In the data rows, 128 means zero.
Here are some points:
array([125., 80., 134., 145., 157., 74., 112., 137., 140., 88., 135., 136., 96., 132., 143.,
       150.])
array([98., 126., 99., 116., 143., 126., 137., 116., 150., 135., 95., 109., 132., 165., 106.,
       119.])
array([92., 123., 97., 116., 134., 131., 156., 92., 146., 132., 100., 121., 140., 163., 97.,
       114.])
array([146., 155., 133., 111., 110., 164., 133., 127., 119., 148., 124., 121., 148., 138., 127.,
       101.])
array([110., 137., 111., 115., 134., 137., 151., 105., 139., 141., 109., 93., 141., 150., 101.,
       121.])
array([97., 127., 97., 119., 137., 129., 147., 109., 144., 126., 89., 94., 134., 144., 95.,
       118.])
array([157., 161., 148., 119., 99., 157., 115., 145., 85., 147., 141., 134., 132., 91., 150.,
       121.])
array([128., 99., 132., 150., 168., 92., 104., 134., 150., 94., 131., 139., 105., 137., 152.,
       145.])
array([112., 99., 123., 140., 171., 99., 115., 143., 152., 100., 123., 148., 90., 159., 126.,
       142.])
array([115., 152., 107., 110., 115., 147., 148., 106., 126., 148., 112., 106., 155., 141., 107.,
       101.])
array([116., 153., 112., 98., 119., 155., 157., 111., 124., 146., 108., 118., 157., 138., 117.,
       84.])
array([140., 162., 131., 119., 97., 165., 132., 129., 105., 159., 133., 121., 151., 112., 140.,
       103.])
array([116., 112., 115., 145., 183., 104., 131., 126., 154., 103., 122., 131., 102., 148., 119.,
       149.])
array([109., 92., 136., 154., 156., 80., 125., 129., 151., 96., 130., 131., 106., 137., 134.,
       149.])
array([99., 99., 119., 150., 166., 105., 123., 129., 153., 96., 127., 129., 113., 150., 137.,
       146.])
array([130., 91., 137., 164., 164., 94., 109., 145., 144., 87., 144., 158., 85., 130., 151.,
       167.])
array([181., 134., 192., 144., 113., 137., 104., 155., 94., 128., 179., 147., 117., 96., 161.,
       134.])
array([127., 150., 120., 107., 108., 145., 150., 102., 131., 146., 121., 101., 165., 135., 125.,
       101.])
array([106., 134., 101., 113., 127., 135., 147., 98., 138., 132., 97., 101., 150., 136., 95.,
       111.])
array([108., 114., 105., 131., 149., 119., 134., 113., 152., 125., 102., 120., 132., 150., 111.,
       133.])
array([177., 126., 172., 150., 108., 133., 93., 156., 93., 136., 155., 155., 117., 82., 173.,
       139.])
array([118., 152., 121., 107., 112., 146., 152., 109., 132., 150., 112., 104., 157., 132., 108.,
       94.])
array([123., 149., 117., 106., 110., 148., 151., 103., 136., 154., 107., 107., 158., 129., 123.,
       102.])
array([153., 144., 149., 121., 81., 161., 119., 138., 77., 140., 146., 135., 134., 88., 150.,
       122.])
array([163., 118., 162., 151., 127., 114., 72., 186., 108., 120., 185., 174., 93., 98., 169.,
       159.])
array([99., 91., 124., 151., 178., 83., 119., 144., 156., 104., 130., 130., 111., 137., 123.,
       152.])
array([102., 134., 103., 132., 140., 115., 141., 119., 150., 119., 104., 124., 130., 154., 103.,
       127.])
array([121., 147., 108., 96., 118., 145., 152., 100., 128., 157., 108., 106., 157., 133., 120.,
       94.])
array([107., 104., 128., 149., 167., 91., 107., 140., 148., 95., 126., 129., 104., 140., 120.,
       157.])
array([109., 92., 121., 152., 167., 85., 123., 124., 159., 108., 128., 132., 97., 139., 134.,
       147.])
array([129., 166., 121., 90., 116., 155., 143., 117., 114., 157., 125., 114., 161., 117., 122.,
       102.])
array([114., 88., 133., 151., 195., 83., 119., 129., 168., 93., 124., 128., 107., 156., 127.,
       147.])
array([132., 156., 126., 116., 105., 158., 136., 114., 128., 160., 123., 117., 149., 129., 111.,
       113.])
array([109., 126., 114., 131., 154., 106., 129., 125., 158., 117., 112., 125., 123., 136., 118.,
       150.])
array([140., 97., 146., 164., 140., 102., 85., 151., 132., 99., 147., 159., 84., 126., 155.,
       190.])
array([154., 155., 133., 105., 88., 160., 122., 130., 100., 159., 137., 125., 132., 115., 141.,
       115.])
array([164., 123., 179., 149., 121., 123., 78., 193., 103., 111., 194., 173., 102., 101., 181.,
       144.])
array([105., 80., 125., 160., 163., 93., 120., 123., 158., 87., 120., 134., 94., 150., 135.,
       160.])
array([107., 131., 90., 116., 130., 130., 160., 106., 144., 132., 107., 112., 136., 148., 101.,
       125.])
array([129., 149., 111., 93., 120., 151., 149., 105., 128., 151., 104., 100., 148., 136., 121.,
       101.])
array([105., 135., 108., 106., 135., 134., 154., 102., 136., 135., 93., 111., 147., 136., 94.,
       102.])
array([149., 150., 139., 120., 92., 150., 124., 138., 83., 141., 145., 144., 135., 110., 155.,
       122.])
array([109., 98., 132., 150., 179., 89., 115., 134., 147., 71., 116., 142., 106., 149., 121.,
       152.])
array([132., 172., 125., 95., 112., 157., 134., 122., 123., 150., 122., 123., 167., 115., 123.,
       102.])
array([119., 148., 110., 98., 115., 157., 163., 111., 122., 148., 114., 107., 169., 135., 117.,
       95.])
array([167., 123., 168., 132., 107., 148., 102., 150., 83., 138., 144., 149., 133., 91., 152.,
       137.])
array([125., 93., 135., 159., 163., 106., 106., 151., 144., 91., 136., 155., 85., 133., 143.,
       178.])
array([130., 92., 150., 187., 148., 106., 99., 165., 140., 105., 152., 171., 88., 121., 149.,
       167.])
array([105., 135., 81., 114., 139., 122., 143., 107., 143., 127., 100., 112., 131., 163., 81.,
       118.])
array([149., 145., 139., 128., 92., 157., 131., 126., 93., 154., 142., 133., 147., 97., 147.,
       110.])
array([95., 114., 106., 137., 152., 93., 131., 112., 159., 121., 115., 126., 130., 146., 107.,
       135.])
array([121., 146., 111., 109., 129., 135., 168., 80., 132., 151., 113., 96., 149., 135., 124.,
       110.])
array([118., 132., 100., 112., 125., 143., 148., 115., 140., 141., 104., 104., 145., 137., 109.,
       116.])
array([182., 131., 188., 146., 111., 132., 94., 148., 86., 124., 191., 165., 112., 82., 182.,
       134.])
array([100., 124., 88., 122., 137., 125., 138., 103., 155., 121., 68., 113., 125., 146., 101.,
       126.])
array([111., 129., 91., 109., 136., 138., 165., 102., 145., 131., 96., 111., 147., 153., 100.,
       120.])
array([92., 103., 123., 141., 156., 117., 136., 122., 154., 111., 106., 130., 115., 145., 113.,
       145.])
array([155., 150., 147., 117., 81., 161., 121., 137., 88., 156., 146., 146., 142., 111., 145.,
       125.])
array([96., 107., 109., 142., 170., 109., 132., 128., 174., 119., 111., 126., 115., 147., 118.,
       133.])
array([109., 79., 124., 139., 158., 92., 125., 139., 147., 83., 127., 130., 110., 154., 132.,
       142.])
Then 12 other points, each followed by its number:
array([97., 102., 117., 135., 159., 93., 121., 130., 166., 106., 119., 134., 119., 154., 129.,
       146.]) 0
array([225., 124., 175., 144., 109., 132., 94., 155., 97., 128., 170., 159., 113., 58., 166.,
       140.]) 1
array([119., 135., 116., 106., 117., 152., 146., 102., 136., 163., 110., 97., 147., 133., 97.,
       105.]) 2
array([109., 144., 96., 106., 116., 136., 168., 101., 136., 141., 101., 111., 144., 143., 111.,
       118.]) 3
array([100., 104., 119., 133., 158., 104., 131., 120., 156., 100., 116., 128., 114., 147., 131.,
       155.]) 4
array([106., 145., 114., 107., 122., 125., 153., 90., 150., 133., 109., 95., 140., 150., 108.,
       106.]) 5
array([151., 157., 143., 118., 83., 173., 114., 138., 106., 142., 135., 127., 141., 107., 140.,
       118.]) 6
array([112., 99., 119., 156., 172., 95., 110., 130., 165., 80., 127., 143., 106., 150., 133.,
       141.]) 7
array([90., 120., 107., 120., 138., 132., 148., 113., 148., 126., 101., 108., 129., 160., 105.,
       126.]) 8
array([116., 145., 117., 106., 125., 133., 168., 106., 142., 138., 112., 89., 141., 137., 106.,
       112.]) 9
array([125., 149., 119., 90., 125., 140., 148., 105., 129., 145., 111., 98., 152., 142., 110.,
       102.]) 10
array([134., 80., 144., 156., 163., 88., 112., 134., 145., 88., 138., 142., 96., 136., 134.,
       159.]) 11
Which of these numbered points is nearest to each point below, ignoring the 2 directions in which the first points spread most? Its number follows each.
array([131., 100., 151., 183., 138., 104., 78., 153., 133., 99., 138., 164., 82., 116., 159.,
       173.]) > 6
array([98., 113., 121., 142., 156., 103., 120., 129., 143., 104., 121., 128., 113., 140., 122.,
       161.]) > 4
array([118., 128., 103., 109., 125., 132., 157., 94., 138., 134., 102., 88., 151., 144., 95.,
       113.]) > 11
array([201., 125., 165., 138., 109., 139., 109., 153., 97., 137., 185., 158., 122., 94., 166.,
       138.]) > 11
array([117., 142., 113., 101., 117., 145., 161., 112., 139., 151., 113., 93., 145., 143., 118.,
       111.]) > 9
array([110., 109., 120., 139., 170., 106., 115., 129., 157., 86., 123., 129., 114., 164., 139.,
       140.]) > 7
array([107., 130., 100., 118., 136., 128., 143., 105., 163., 145., 93., 100., 139., 155., 101.,
       120.]) > 2
array([118., 144., 115., 107., 130., 133., 160., 110., 135., 142., 105., 87., 142., 147., 104.,
       106.]) > 9
array([203., 129., 184., 137., 109., 135., 101., 153., 93., 132., 180., 162., 122., 65., 157.,
       132.]) > 1
array([172., 138., 166., 131., 100., 146., 120., 141., 79., 150., 168., 147., 130., 93., 156.,
       127.]) > 11
array([139., 144., 138., 125., 92., 154., 124., 140., 94., 149., 138., 132., 130., 111., 146.,
       115.]) > 8
array([106., 139., 108., 100., 124., 131., 169., 86., 155., 144., 99., 89., 151., 149., 115.,
       106.]) > 5
array([105., 140., 100., 113., 120., 130., 162., 90., 133., 144., 114., 100., 144., 142., 102.,
       105.]) > 5
array([166., 155., 147., 120., 80., 154., 132., 136., 89., 149., 143., 140., 140., 101., 153.,
       114.]) > 3
array([130., 148., 121., 112., 123., 157., 135., 121., 125., 139., 128., 124., 155., 128., 119.,
       109.]) > 7
array([143., 163., 125., 108., 99., 165., 123., 129., 112., 153., 135., 124., 136., 105., 143.,
       97.]) > 7
array([116., 102., 128., 137., 182., 87., 121., 135., 160., 112., 121., 135., 106., 143., 127.,
       158.]) > 10
array([94., 132., 108., 111., 134., 127., 145., 111., 149., 125., 104., 115., 125., 148., 101.,
       122.]) > 8
Now 12 new points, numbered from 0 again:
array([119., 96., 149., 166., 148., 86., 104., 143., 142., 93., 131., 142., 94., 143., 127.,
       167.]) 0
array([147., 110., 168., 177., 126., 117., 85., 202., 116., 112., 176., 191., 115., 111., 171.,
       161.]) 1
array([125., 149., 119., 106., 117., 147., 155., 102., 129., 144., 120., 109., 160., 133., 108.,
       107.]) 2
array([104., 134., 100., 121., 132., 135., 159., 94., 143., 134., 98., 94., 132., 136., 98.,
       114.]) 3
array([132., 174., 129., 102., 103., 166., 135., 123., 120., 158., 132., 115., 152., 130., 130.,
       102.]) 4
array([104., 106., 122., 139., 152., 110., 127., 112., 169., 110., 120., 137., 114., 167., 121.,
       140.]) 5
array([128., 74., 141., 176., 150., 102., 90., 161., 138., 86., 147., 151., 74., 122., 148.,
       173.]) 6
array([124., 149., 110., 82., 117., 142., 146., 104., 129., 159., 102., 118., 160., 127., 121.,
       98.]) 7
array([131., 158., 129., 105., 107., 149., 153., 125., 113., 153., 129., 116., 148., 134., 129.,
       91.]) 8
array([121., 93., 127., 151., 164., 72., 120., 143., 138., 87., 124., 140., 92., 138., 147.,
       157.]) 9
array([122., 141., 106., 99., 116., 149., 150., 107., 126., 151., 119., 97., 160., 141., 103.,
       112.]) 10
array([138., 107., 168., 177., 135., 119., 91., 167., 116., 111., 162., 182., 104., 115., 165.,
       161.]) 11
Which of these numbered points is nearest to each point below, ignoring the 2 directions in which the first points spread most? Its number follows each.
array([160., 97., 158., 163., 135., 108., 89., 166., 136., 108., 159., 182., 91., 114., 153.,
       156.]) > 5
array([122., 139., 107., 105., 127., 133., 155., 101., 129., 142., 115., 86., 140., 143., 108.,
       114.]) > 10
array([121., 153., 123., 102., 105., 142., 148., 122., 122., 154., 116., 104., 160., 147., 128.,
       88.]) > 8
array([94., 131., 95., 114., 137., 120., 141., 97., 142., 137., 87., 104., 133., 162., 87.,
       115.]) > 0
array([176., 136., 155., 144., 96., 144., 111., 143., 79., 147., 162., 159., 121., 77., 152.,
       129.]) > 3
array([170., 127., 168., 132., 103., 137., 107., 140., 71., 146., 168., 150., 124., 43., 153.,
       134.]) > 3
array([178., 133., 147., 116., 103., 140., 124., 148., 75., 137., 157., 145., 127., 95., 155.,
       116.]) > 9
array([115., 147., 114., 100., 122., 139., 138., 107., 136., 156., 109., 102., 148., 145., 118.,
       108.]) > 4
array([109., 106., 125., 155., 161., 79., 113., 140., 151., 100., 127., 143., 103., 136., 141.,
       154.]) > 9
array([132., 61., 132., 173., 145., 93., 93., 152., 133., 75., 140., 146., 85., 137., 144.,
       162.]) > 6
array([154., 149., 141., 117., 91., 150., 121., 142., 93., 145., 139., 130., 139., 108., 149.,
       118.]) > 9
array([128., 102., 134., 151., 136., 92., 118., 136., 132., 108., 131., 141., 117., 139., 129.,
       146.]) > 0
array([107., 114., 104., 124., 143., 124., 139., 98., 162., 125., 101., 106., 123., 163., 102.,
       127.]) > 5
array([150., 106., 181., 154., 136., 116., 65., 181., 114., 117., 189., 183., 103., 78., 171.,
       141.]) > 7
array([114., 155., 119., 100., 105., 147., 154., 109., 130., 162., 116., 117., 157., 130., 115.,
       80.]) > 8
array([95., 130., 96., 119., 129., 128., 137., 102., 140., 131., 96., 99., 144., 173., 92.,
       117.]) > 0
array([157., 144., 147., 120., 101., 162., 125., 139., 77., 153., 148., 133., 126., 96., 141.,
       120.]) > 3
array([120., 92., 127., 164., 148., 75., 119., 151., 151., 85., 134., 135., 97., 141., 123.,
       165.]) > 0
